In the rows, zero is written as 128.
Each named move below is a turn or a mirror, shown by a few rows before and after it. Which moves, in which order, take the first row of each later pair to the second? The first pair is answered.
W:
[143 105 142 144 120  99 134 121 117 120 162 143 122 109 119 118 111 134
 147 170 117 117 117 133 133 119 149 127 115 119 130 153 116 135 123]  ->  [141 108 139 146 117 107 131 122 128 120 154 144 117 109 121 118 109 127
 141 168 118 118 119 130 134 122 152 132 114 118 121 157 113 132 128]
[154 139  96 103 138 129 111 129 138 158 128 122 124  77 131 165 135 152
 141 165 115 117 126 150 110 118 141 153 144 160 167 128 101 145 129]  ->  [157 146 103 103 121 143 112 127 166 153 127 115  80  69 123 160 116 150
 124 146 112 126 133 157 106 122 148 144 139 143 121 140 101 114 128]
[146 158 180 154 157 123 120 134 163 109 135 101 127 145 111 112 109 150
 161 111 152 145 139 126 127 119 176 123 147 143 114  85 147  60 160]  ->  [151 149 176 145 180 107 114 133 130 115 144  96 166 150 123 135 124 153
 173 130 152 135 137 131 139 110 163 136 141 157 153  78 148  96 166]
C:
[117 104 136 118 129 134 125 149 136 126 103 126 115 128 128 135 138 160
 134 145 111 131 147 131 133 120 139 114 128  97 115 136 128 149 123]  ->  [115 116 131 113 128 137 122 145 135 130 104 125 115 125 132 127 139 156
 131 142 112 133 144 137 132 123 139 115 125 102 117 136 134 150 119]
[113 147 125 120 115 154 127 121 118 155 137  91 132 104 150 139 115 149
 107 121 136 106 152 118 118  95 131 166 123 162 127 131 149  90 140]  ->  [129 154 129 115 110 143 115 114 124 171 128  99 143  98 135 137 112 147
 107  95 149 101 145 117 133  94 145 158 123 153 138 151 149 115 136]
[143  94  99  99 175 157 159 147 187 175 108  83 130 128 101 146 133 104
 155 142 163 161 173 151 119 137 166 175 148 126 132 121 154 126 122]  ->  [131  97  91  97 172 161 154 141 187 169 103  79 128 130 110 143 143 104
 141 142 156 159 171 146 112 132 164 170 146 114 126 111 159 127 116]
[120 101 135 150 135 121 129 159 150  83 123 146  91 151 146 110 127 112
 124 151 115 187 103 153 101 177 115 125 138 115  89 113 114 113 140]  ->  [111 121 123 121 122 122 112 134 129 124  92 139 107 156 125  93 145  94
  98  96 126 165  99 131 107 134  93  95 122  81  93  97 147 121 125]
F:
[158 144 146 110 119 127 107 111 165 167 134 160 113 115 123 117 133 111
 124  73 140 100 118 109 149 135 149 112 109 135  94 137 115 146 107]  ->  [178 137 151 117 135 126 112 125 157 159 156 164 127 110 132 137 126 127
 151 110 136 103 114 122 162 149 153 140 119 169 116 152  98 155 121]
[120 132 172 184 114 191 156 136 131  69 123 120  68 180 150 133  82 143
  86 154 105 153 114 110  61 134 109  66 138 114  54 123  86  71 168]  ->  [130 129 174 188 132 191 165 148 131  64 142 129  77 175 162 151  80 163
 108 185 101 155 116 115  71 149 120  89 151 153  72 137  75  76 178]
[112 129 121  87 145 119 128 118 129 132 127 139 131  91 113 132 124 152
 124 171 114 129 106 131 129 129 146 109 165 121 112 116 121 175 148]  ->  [107 130 118  88 139 120 125 117 128 133 114 138 118  99 110 116 129 144
 113 155 106 128 104 120 122 124 144  99 158 112 104 109 131 169 135]
[134 100 148 133 132 134 127 143 120  99 153 124 116 124 151 140 113 139
 124 174 120 127 137 143 118 145 146 165 127 154 128 136 116 101 145]  ->  [109 113 134 112 106 134 123 120 123 124 118 115  99 133 130 100 129 118
  88 120 127 130 133 121 106 124 124 123 113 105  91 112 148  84 120]
A:
[156 118 139 141 185 112 156 111  78 126 153 186 192 164 124 120 149 127
 137 147 124 146 115 151 120 154 104  73 115  75 185 109 140 220 115]  ->  [147 103 124 151 180 141 176 137  83  82 182 137 135 151 174 140 111 150
 126 232 101 154 138 161  87 173 115 156 106 111 137  87 139 121 127]
[141 147 174 157 133 133 163 117 215 118 184 185 109 109 160  76  93  94
 133 138 146 177  98 132  96 164 140  97 168 125  69 150 106 104 148]  ->  [134 159 140 131 116 145 149 119 202 142 167 133 101  90 193 112  79 118
 114 134 153 146 124 110 108 121 173 172 152 159  77 172 126  56 152]
[118 115 116 130 122 124 105 143 154 132 123 116 111 151 125 132 113 137
 138 145 137 139 118 138 133 103 115 178 113 141 109 172 109 128 163]  ->  [124 121 123 123 122 119 100 140 156 147 111 134 129 152 106 123 119 135
 142 125 143 137 116 133 149 100 113 151 117 135 125 178 104 161 162]
Z:
[162 115 132 126 131 133 137 137 148 128 139 164 137 137 134 130 126 128
 157 101 121 134 131 126 148 165 114 124 135 143 140 157 108 134 130]  ->  [148 113 124 129 122 148 147 142 151 112 146 141 104 142 149 126 115 132
 134 119 112 137 144 136 128 165 109 149 132 140 116 145 115  94 130]
[119 135 164 131 119 122 103 156 157 155 122 135 134 117  81 122 110 113
 146 105 135 114 108 150 109 158 126  96 130 135 132 165 121 163 136]  ->  [107 132 150 137 107 140 110 164 162 134 126 115  91 111 106 129 100 127
 127 129 125 123 110 153  82 167 121 124 123 137  93 148 127 105 140]
[118 140 120 123 136 147 148 131 123 137 107 131 148 106 134 118 120  98
 121 122 148 110 114 115 107 124 118 129 130 108 148 122 133 143 106]  ->  [128 138 131 127 132 148 150 128 141 133 110 145 144 106 126 113 120  93
 131 109 147 119 110 120 107 128 121 121 137 104 137 138 122 142 111]

Each pair is 2 to 3 moves apart.
[107 127  59  94 144 143 131  99  58 203 109 116 155  89 120 138 129 132
 103 157  74  95 141 172 111 133  66 108 142 101 190  72 156 144 101]  ->  [144 138  81  94 132 141 128 125 107 226 131 123 149  53 116 166  96 154
 138 144  98  68 168 162 155 141 139 164 159 160 197 169 103 144 111]  W, F, A
[146 135 123 130 148 123 126 136 119 126 145 131 153 124 125 146 105 133
 153 138 140 115 130 116 152 133 157 160 134 154 158 144 105 152 134]  ->  [121 145 102 119 126 127 119 112 111 148 112 121 144 133 108 119 128 116
 120  85 149 112 128  95 144 100 129 125 122 105 137 113 143 149 120]  F, W
[143 125 150 153 140 140 139 137 159  99 141 154 111 137 125 114 119 125
 157 134 118 143 128 141 118 162 139 107 139 130 115 142 107 132 132]  ->  [136 129 127 144 143 140 133 137 133 103 154 126 121 126 158 139 116 148
 145 163 127 134 140 133 123 143 146 164 129 158 139 131 117 116 139]  W, A
[175 119 199 108 152  99 101 149 149 170 144 148 173 131 120 163 129 145
 168 129 159 122 166 109 146 111 126 121 151 151 164 167  93 140 121]  ->  [146 122 209 123 133 116 110 131 156 152 127 153 122 147  92 116 138 111
 128  90 148 147 150 114  98 113  83  41 138  89 101 126 120 117  99]  A, F
[115 143 116 147 128 133 149 124 148 134 121 122 102 137 144 130 102 158
 118 138 112 144 134 129 111 141 140 125 124 116 102 106 136  92 120]  ->  [118 127 120 143 147 129 143 128 128 132 132 127 142 136 151 145 111 164
 142 171 110 138 127 128 116 140 133 138 134 140 142  99 139 123 131]  F, W
[128 119 158 171 149 125 133 133 121 105 120 181 135 159 114 104 163 103
 137 148 126 173  94 161 128 174 108  37 113 106 112 106 129 163 102]  ->  [136 146 135 125 141 107 114 116 109 170  87 171 176 145  99 110 175 101
 134  84 160 136 115 116 172 116 131  50 113 114 162 144 143 193 104]  A, A, A
[125 101  86  83  93 152  93 103  85 138 120 152 130 121 156 192 106 121
 145 133 103 109 137 136 114  64  83 161 120  99  97 103 133 141 111]  ->  [125  96  84  91  95 153 108 109  84 120 133 162 118 124 162 189 101 118
 147 152  94 119 139 142  99  76  76 156 120  96  95  96 127 129 108]  A, A, A
